One turn moves each row of this set onto another row. After a few examples, where does it send each row asked below?
dugi: [ -4.0 -16.4  13.5  -4.5  10.3  16.0 -18.2  13.0  -2.0  -4.3  -2.6   9.7
  -7.1  -1.8 -19.6 -34.0  -6.6  14.3  -3.2  25.3 -17.4 -33.2  -9.4  -5.1
 -10.1  28.9   7.3 -11.9 -16.9  -7.1 -14.4  -7.9  -0.1  -3.5]
gezo: [ 11.0  25.1  -4.6   4.7 -25.8   1.5  35.0  -8.1   0.7   1.0  -6.4 -17.7
 -23.4  10.1   4.5  -3.6   7.6 -13.6  -2.7 -14.1  14.4 -11.6  -4.2  -6.0
  26.8  -0.8   8.4   6.2   1.3   2.9  -0.9 -10.2 -16.9   9.4]
nikor: [  8.8 -24.6   0.4  27.3  11.3   6.4  -2.9  19.7 -10.8   5.7 -14.0 -11.3
   1.6  -2.2 -41.2   0.2  -4.2  17.1  -3.6   5.6 -19.8  -5.5 -17.8 -19.9
 -15.5  21.0  -9.8 -24.2  11.7   0.5 -14.2 -18.2   5.7  -1.8]
misi: [ -1.0  18.3 -10.2  -1.6 -28.6   3.4  28.0  -1.6  10.7   4.5  -9.7 -11.5
 -15.0  -0.2  10.6   3.2  13.7   3.2   0.9 -28.0  12.4  -8.9 -17.7   4.1
  26.4  -8.7  -1.1  -2.4   0.5   3.7  -3.4  -4.0 -13.2  20.3]
povel: [ -6.9 -22.4  -5.5  24.3  -1.8  -9.6   4.6  12.8   0.9  -4.5 -17.9   5.4
  -0.2  19.2 -23.3 -10.1   3.8   5.5  -3.8  45.1   7.1 -23.2   5.2 -22.8
  -7.2  23.7  16.0  -4.8   5.3  -8.4 -23.6  -8.9   7.1 -13.5]
livuz: [ -6.9 -18.4  -5.2  26.9  12.7  -5.6  -0.5   4.9  -5.7  -5.0 -13.4  -1.8
   7.9  10.0 -19.6  -2.9  -8.9  13.8   0.5  40.3   0.6 -19.2  23.7 -11.4
  -1.0  14.7   6.4   4.7  14.3  -3.0 -21.7   1.2  29.6  -5.8]
zova: [ -5.8  29.3  -5.4  -0.1 -24.6  -1.1  38.0   7.3   6.5   1.7 -17.4 -19.5
 -20.0   7.6   7.2  -5.7   6.6  -9.2  -3.8 -22.0  21.7 -13.5  -1.1  -4.7
  27.2   2.7   7.8   8.4   3.5  -2.2  -1.7 -12.8  -8.3  10.6]
Lebok: [  9.5 -18.8   4.8  24.9  17.7   0.1 -17.2  23.6 -13.6   3.0  -7.3   1.7
   2.3   3.0 -38.1   3.6 -12.0   5.3  -7.5 -11.3 -13.4  -5.6   1.3 -11.4
 -14.0   9.1 -11.9 -12.9   6.9  -4.4  -5.6 -19.4  10.2  -6.2]
fup: [ -8.3 -20.0  -3.0  34.0  16.3 -13.2   3.7   7.7   3.8  -3.7  -1.2   0.8
   7.3  19.1 -28.0  -4.6   3.6   9.4  -5.0  36.6   7.7 -19.3  25.0  -8.4
  -5.0   9.7  16.0   7.1   9.7  -5.0 -15.1  -5.5  16.6  -8.6]
zafo: [ -7.7  30.7  -6.3  -2.8 -21.5   3.5  24.5  -6.0  -3.6  -0.9 -12.2 -20.7
 -27.2  -1.7  10.0 -15.0  11.9  -7.2   9.5 -10.5   8.5  -8.6 -10.0   7.0
  25.2   7.2  -1.2  17.4 -11.1   1.8   8.5  -3.2 -12.5  14.4]
fefaz: [ 17.1 -12.6  -2.5  20.4  13.6   0.4 -14.3  29.0  -7.6  16.3 -12.7   6.5
  -5.4 -11.5 -47.6   5.8  -3.8   9.3   1.1   7.3 -10.9 -12.4  -4.4 -13.4
  -4.5  10.2  -9.0 -18.1  10.8   0.5  -5.1 -10.3  15.4  -2.9]
gimi: [  4.8  17.3 -10.2  -2.4 -23.8  -0.3  27.0  -6.5   0.5   6.1  -6.4 -12.5
 -19.2   2.0  10.5  -0.6   7.3  -0.1   3.6 -24.7   9.8  -5.3 -16.8   0.9
  28.2  -1.9  -6.5   3.9  -5.7  14.7  -1.8   0.8 -11.7  24.1]
zop: [  7.9 -10.6   1.1  22.4  17.4  12.6 -15.6  21.4 -13.9   4.1 -16.9  -2.3
   0.0   0.5 -37.2   2.5 -24.3   5.1   0.9  -9.0 -18.1 -15.6   3.3 -12.7
 -10.7   8.9  -9.0 -12.0  14.7 -11.0 -14.2 -14.0  18.1  -7.1]
buso: [ -0.6  28.2 -11.7   4.4 -22.2   0.1  18.8  -2.1  12.4   4.3  -3.2 -20.3
  -7.6  -2.7   1.9  -5.4   4.5  -5.8  -6.4 -36.0  11.4  -5.7 -16.4   4.4
  20.9   5.2  -9.5  -1.2  -3.3   0.8   4.4  -4.0 -13.0  16.4]
Noben: [ -2.8 -25.8  16.1  11.3  12.4  17.3 -27.9   8.7   6.8  -8.6  -4.5  12.7
  -0.8   0.7 -19.4 -26.3  -4.0   8.9  -4.6  19.3 -13.6 -34.3   7.5   8.5
  -9.4   3.7   0.3   0.6 -20.1  -8.9  -9.4  -3.9   3.4   2.3]
buz: [ -9.7  25.1  -8.8 -10.2 -21.0  -2.0  28.4  -1.7   9.5   4.4  -1.3 -25.1
 -19.3   1.0  14.3 -10.9   9.0   4.7   6.4 -16.0  12.3  -6.8 -10.8   9.7
  22.8   9.0  -0.4  12.3 -10.8   1.0   4.2  -7.8  -8.9  24.8]
rali: [ -2.6  29.2 -13.1  13.8 -27.7  -7.3  28.0  -3.8  13.0   0.2  -8.3 -22.2
  -8.1   8.0   7.3  -2.0  11.3  -7.5  -9.9 -17.6  20.8  -7.2  -5.3  -0.3
  26.3   8.6   1.2   7.6   0.4  -1.3  -0.2  -4.3 -11.7  10.7]
lireg: [  2.6 -21.9  12.3   3.7   6.2  23.0 -27.0   4.5  -2.3 -10.4  -7.4  14.5
   2.3   5.2 -14.5 -16.0 -13.2   9.2   3.1  21.1 -15.0 -38.8   6.0   1.7
  -0.7   4.4   8.9  -7.7 -13.5 -11.6 -20.1   0.6  11.8   5.2]
Vor: [-10.2  28.6  -8.9  -0.4 -25.1   0.1  16.2  -5.8  14.9  -0.3  -2.9 -18.2
 -11.6   1.3  14.4 -13.5  10.5  -7.3  -5.3 -16.5  13.9 -12.7 -10.6   8.4
  29.8   4.7   3.0   7.3 -18.0  -2.3   2.3   0.2 -15.6  17.5]
vut: [  8.9 -18.9  -2.5  21.1  13.4  -8.6   4.6  11.8   8.3   5.3  -6.9   0.7
  -4.4  10.4 -28.8  -8.6   5.6   9.0  -8.2  46.4   7.8 -30.1  18.5 -15.5
   5.2  19.5  12.9  -0.7  13.2   2.9 -16.7  -1.8  19.1  -3.1]
posum: [ 13.3 -13.7  17.6   1.8  11.4  16.4 -26.1   9.0   3.1   0.8  -1.3   3.1
 -11.4 -10.9 -25.1 -16.1  -0.7  13.3   3.6  36.4 -16.5 -38.6  -1.2   4.3
  -1.8  12.6   6.5 -13.1 -12.5 -11.3  -7.3 -13.1   5.0   6.2]

povel turns into nikor
gimi turns into zafo
buz turns into zova
Now these:
rali turns into buso
Lebok turns into Noben
fefaz turns into posum
zop turns into lireg

